Families of rows that turns and mirrors carry onto each other, the same ones carrying the whole set onto itself: the rest of each named row's family, in list order:
5 families of 5 rows:
Gafes: [-16  26  -6 -39   3  -9  21  -6  33  -3 -16  15  11 -13  15 -12 -26  26
  -8   5  20   2  22  -1 -13  13  -9   0  12  36  22 -20  38   7 -38]
Nin: [-19   3 -12  -9 -16   9 -34  -2  29 -33  -9 -10  32 -13  28 -23  12  16
 -11  16  -3   7  55 -14 -22  13  -5 -11 -22 -24   0 -17   9  18 -11]
suk: [ 20 -13  13 -21   2  -5  -2 -21  36 -27 -21 -22  -9 -21  11 -27  41   2
  32  29 -20  -4  -2   6  -1  56  32  44   1  21  25  12  25   5  22]
fugi: [  4  21 -15 -36  -7  -5  33  -6  40  -1 -24  -9   8 -16   2  -6 -24   9
  -3  15   4  -6  33  -4  -9  40 -19  -3  17  23  20 -23  22  30 -16]
segit: [-19   8  20 -19   6  14  34  -6  43   0 -23 -17   3 -27  -6 -27   0  -5
  11  18   6 -22  27  13 -13  50  45  15  -1  38  37  18   6  -6 -25]
bugel: [ -5 -40   5 -27 -17  30 -30 -20  15  -4 -23 -10  25 -13  38 -27  17 -21
  -2  44 -16   9  26  -9  10  22  -2  40  21  15  28   4  17   1  18]
Kile: [-25  18  27  -5   7  11  22  -8  47  -6 -28   1   8 -18 -21 -11   3   7
  -7  11   5  -5  24   9 -16  34  53  24 -13  26  38   6  39 -26 -23]
Gamos: [ 16 -22  11  -6  -4  -4 -15 -20  38 -37  -4  -6 -20 -20  18 -24  52  14
  17  43 -14  11  -4  -2   1  33  28  41 -33  13  25   8  42  11  13]
Vum: [-13   9  -3   7 -16  -3  -5 -16  36 -35 -10  10  20  -7  27 -24   3  10
  -5  10  -6  10  71  -7 -16   0   0   3 -12 -18   9 -15  -2  26 -26]
rem: [-30   4  21  -3   2  15  31  -9  45  -8 -11  -2   1 -12  -3 -27  21   9
  -3  30  13  -2  11   2 -12  29  45  23 -16  44  50  27  24 -20 -28]
nitu: [ -5  27  -3 -25  -1 -17  50  -6  39 -11 -22   7   3  -1  -2  -8  -9  27
  -2  19  17  21  12  -9  -9  26 -17   9   2  21  26 -24  28  19 -26]
rabim: [ -4   8 -12 -11 -22   7 -30 -23  25 -27 -13  -9  26 -18  24 -35   1   4
   0  21 -18  -8  69 -11 -14  22  -4   8   7  -4   8  -8  -7  36 -10]
lav: [ -7  20  -3 -34  -1 -10  19   5  30 -12 -27   0  17 -16 -11  -6 -20  23
  -8   4  17   0  16 -12  -9  23 -18  -1  -6   7  16 -37  40   9 -30]
lupef: [ 23 -10  33 -32  12  -2 -11 -25  31 -14 -23   5 -15 -20  29 -17  51   5
  13  34  -2  13 -16  19  -4  34  25  43 -22  25  25   8  40   7  10]
gur: [-12  13  24 -22   9  10  37 -19  42   2 -21   4  -7 -17  -9 -19  16  14
  18  21  17  -5  34   1 -13  27  51  18  -2  21  28  17  28 -34 -46]
fupot: [-14  21  33 -12  11   7  27 -20  49  -6  -9   1 -11 -28  11 -22  12  17
   1   8   6  -5  28  18 -32  33  52   9 -18  42  36  16  37 -14 -18]
Nevu: [ -6 -36   1 -32 -13  13 -36 -32  11   3 -14   2  16  -6  44 -19  45 -15
  -5  61  -8  27  34 -11   5   7   0  28   7  17  18   4  34 -13 -11]
Sika: [ -8 -47   1 -18 -18  17 -24 -12  17  -9 -16  14  17  -7  42 -15  17 -22
 -18  41  -5  17  28  -5  19  -6 -12  33  -1   4  27  -7  32   5  -4]
zamut: [ -5  11  -4 -20  -8   1 -31 -11  34 -28  -5   9  20 -16  47 -24  -2  30
   6  20  -2  19  51 -11 -22   0  -1   2  -6 -11  -2 -25   4  32 -12]
tupav: [-21 -30  -7 -26 -14  19 -40  -9  13  -9 -27   1  30   4  39  -8  40 -19
 -22  42  -3  20  16   3   5  20  -1  31  -5   8  21   9  30  -6   8]
Bunak: [  4   1  19 -14   0  -7 -14 -20  31 -25 -29  -4  -8 -13   4  -7  47   6
  13  39 -14  25  -3  16  -6  56  41  49 -26  15  19   1  41   3  16]
mito: [  1   3  -8 -15 -12   3 -24 -29  30 -20  -1  -4  18 -12  41 -24  26  12
  -8  29  -6   4  77 -21 -16   8  -4 -11  -6 -16  -1 -15  15  15 -34]
Kib: [  9  19   0 -42   3  -3  37 -14  35   1 -17   3  -2 -15  10  -3  -6  22
   2  20  21   4  36 -17  -2  24 -16  -7   6   4   8 -30  35   8 -47]
paneb: [ -4 -31   8 -25  -1  27 -41 -18  31  -5 -17  14  28  -3  59 -15  35  -9
  -9  33  -3  12  29   0   2  -9  10  30   6   6  24  13  17  -5   7]
gal: [ 18  -8  16 -25   1  -7  -4 -35  32 -17 -17  -4 -21 -16   9 -19  54  17
  34  49 -13  27   9  -3 -10  39  39  42  -9  17  17  10  42 -14   2]

The rest of the family of gur: Nevu, mito, Kib, gal
The rest of the family of Nin: Kile, lav, tupav, Bunak
The rest of the family of lupef: Gafes, fupot, zamut, paneb
The rest of the family of Sika: Gamos, Vum, rem, nitu

Families of rows that turns and mirrors carry onto each other, the same ones carrying the whole set onto itself: the rest of each named row's family, in list order:
4 families of 8 rows:
boto: [ -3 -20  10 -16   9 -14  39  25  40  23   4  16  -4  -3  37 -36 -43  21
 -37  -9  -6  16   5  -5 -21  11   8 -30 -11 -44  10]
Fedob: [-26 -17  -6 -31 -58  11   9   9 -21  -8  -7   6   2 -13  -3  -4 -19  21
 -21  29 -28 -20   3   3 -12  19  -2 -22  15 -16  37]
Lon: [-10  11 -14 -12 -34  10 -16  30 -39 -15 -12  13 -19   4 -13   2 -12   3
 -35   4   3   1  11  10 -14   5  -2 -22  44  -4  35]
Tepu: [-15 -15 -23  18  19  -2  34   7  28  18 -16  20   3  34  30  -6 -41  44
 -45   6   6  30  20  18 -21  31  17 -44  -9 -38  18]
tobod: [ 10  25 -31 -37 -41  16 -11  30 -26  -9  -7  15 -22   3  12 -18 -17   0
 -41  -9  -7   2  19   8 -27  20   1 -13   8  20  33]
zinu: [ -4 -20   2 -11  17  -6  26  11  46  17  19  26   3  25  27  -9 -32  28
 -28   9   6  31   6  18 -34  44 -15 -48   2 -43  43]
pazis: [-11 -12  -5  11  13 -20  26  23   8  25  -4  15  10  16  39 -17 -50  19
 -42  -3  -2  30  14  -5 -20   8   7 -39  -3 -62  15]
Biz: [ -9 -23 -17  -4  12  -6  43   3  41  23  -5  20   4  32  24  -6 -38  43
 -27  -5   3  26  14  27 -17  47  12 -30 -11 -30  35]
Ser: [  4   3   2 -12  32   9  20  15  48  17  11  27   1  20  36 -12 -29   8
 -42   0   6  40   5  19 -31  36   5 -52   0 -21  43]
bes: [-11 -24   7   6   2 -21  55  -2  27  14  12  17  11  37  21  -2 -17  38
 -36   7  13  14   6   6 -21  42   0 -24 -10 -29  32]
nebem: [-14 -11  -5 -23 -47  10  12  22 -27 -26   0  21 -20  -7 -23  -6 -19  14
 -14  14 -30  10  16  15 -37  42  -7 -22  31  -1  33]
lol: [-11 -10  -6 -28 -46   4  -5  28 -22 -17  -1  13 -26  -4 -20  -8 -10  18
 -23   7   0 -13   6   9 -17  13 -15 -15  40  -7  32]
bedul: [ -7  -4  12  10  12  -4  52   7  37   9  -2  18  -1  23  35 -22 -14  30
 -61   9  14  12   7  -5 -25  27  18 -39 -17 -13   7]
kigib: [  3   8 -24 -34 -51  11  -4  32 -17 -14  -6  16 -33  -7  10 -32 -18  18
 -44   7  -9 -13  20  -3 -34  14 -11 -18   5   9  13]
sezon: [-13   9 -12 -48 -47  22   7  11 -14  -3 -15   6   5 -16   6  -4 -13  -1
 -26   5 -28 -11  -3   7  -9  32  21 -24  13  10  46]
nefe: [ -4  -9   8  -6  23   6  25  18  53  11   9  28  -8  12  35 -25 -31  26
 -47  17   7  26   7   7 -38  27  -5 -59  -3 -33  21]
zes: [ -2 -21   0 -18   8 -25  36  16  24  32  10  14  12  15  31 -13 -45  14
 -19 -22  -5  29   5   8 -14  30   5 -19  -3 -50  40]
tebaf: [  1  -5 -26 -33 -55  -1  -5  22 -33  -8   7  15 -18  11  -2  -9 -21  18
 -21   4  -9  -4  21  13 -27  23 -24  -1  12  -4  44]
tul: [-14   3  -7 -20 -43  19   8  29 -22 -30 -14  22 -29 -17 -11 -21 -18  13
 -34  16 -29   5  17   2 -44  34   5 -39  25   6   8]
rokun: [ -4  -4  -9   5  30  11  37   7  40  18 -10  22   0  28  30 -12 -36  25
 -43  -4   3  36  15  29 -13  22  28 -28 -12 -12  33]
Sezi: [ -5  13 -11 -28 -36  20   6  26 -24 -23 -11  21 -19 -10 -12  -9 -16  -3
 -27  -1 -29  17  14  14 -37  45  14 -31  28  18  32]
sedo: [-12  -5   0  26  14 -14  42   1   9  14   1  16  17  45  29   6 -19  26
 -51   7  17  29  12   4 -19  33  12 -35  -6 -29  30]
gagil: [ -9 -21  -1   3  20   6  44   9  51  13  -6  23 -10  18  27 -25 -37  43
 -42  10   2  20  14  21 -18  19  15 -31 -17 -21  16]
nes: [  1   4   9  -4  17  -4  51   4  38  15   4  17   8  28  33  -9 -11  15
 -51  -9  14  23   2   8 -18  41  25 -28 -14   0  32]
bel: [-23  10 -17 -15 -40  19  -5  10 -44  -5 -19   6  14  -1   6   9 -20  -1
 -33  21 -25   0   7   7  -8  14  16 -29  21 -10  46]
satof: [  3   6   0  -8  24  -8  27  24  21  29  -4  16   9  10  43 -20 -43  -4
 -43 -23  -3  38   7   4 -13  13  26 -30  -6 -33  29]
Lutad: [ -5   7 -33  -9 -47   5 -15  27 -49 -12  -6  15 -16  15   6  -8 -24  15
 -39  13  -6   3  27   5 -28   8 -17 -15  15  -9  30]
pilo: [ -2  14 -20 -41 -43   8  -8  31 -18  -9 -12  12 -23  -5  -9  -5  -7   4
 -29 -16   1  -8   3   7 -17  33   4 -27  39   8  34]
puv: [ -8  -5  -5  11  27  -1  15  15  28  15   6  26   7  30  35  -5 -34  22
 -44  15   9  40  13  13 -35  31  -6 -60   5 -46  34]
fonor: [-10  10 -19 -25 -45   9 -10  35 -21 -16 -20  12 -30  -9  -6 -14  -9  17
 -43   1   2 -15   7  -5 -24  19  -1 -39  37  -3  10]
Pazod: [-17   6 -13  -2 -37  16   0  25 -45 -27 -12  21 -15  -1 -15  -1 -22   5
 -30  17 -27  21  22  12 -37  30   3 -33  34  -3  27]
relib: [-24   8 -12 -23 -46  24   2  17 -23 -11 -26   7  -2 -19  13 -15 -17  12
 -45  28 -26 -18   5  -9 -17  11  18 -43  12  -5  16]

The rest of the family of Tepu: Lon, Biz, lol, rokun, gagil, pilo, fonor
The rest of the family of kigib: tobod, bes, bedul, tebaf, sedo, nes, Lutad

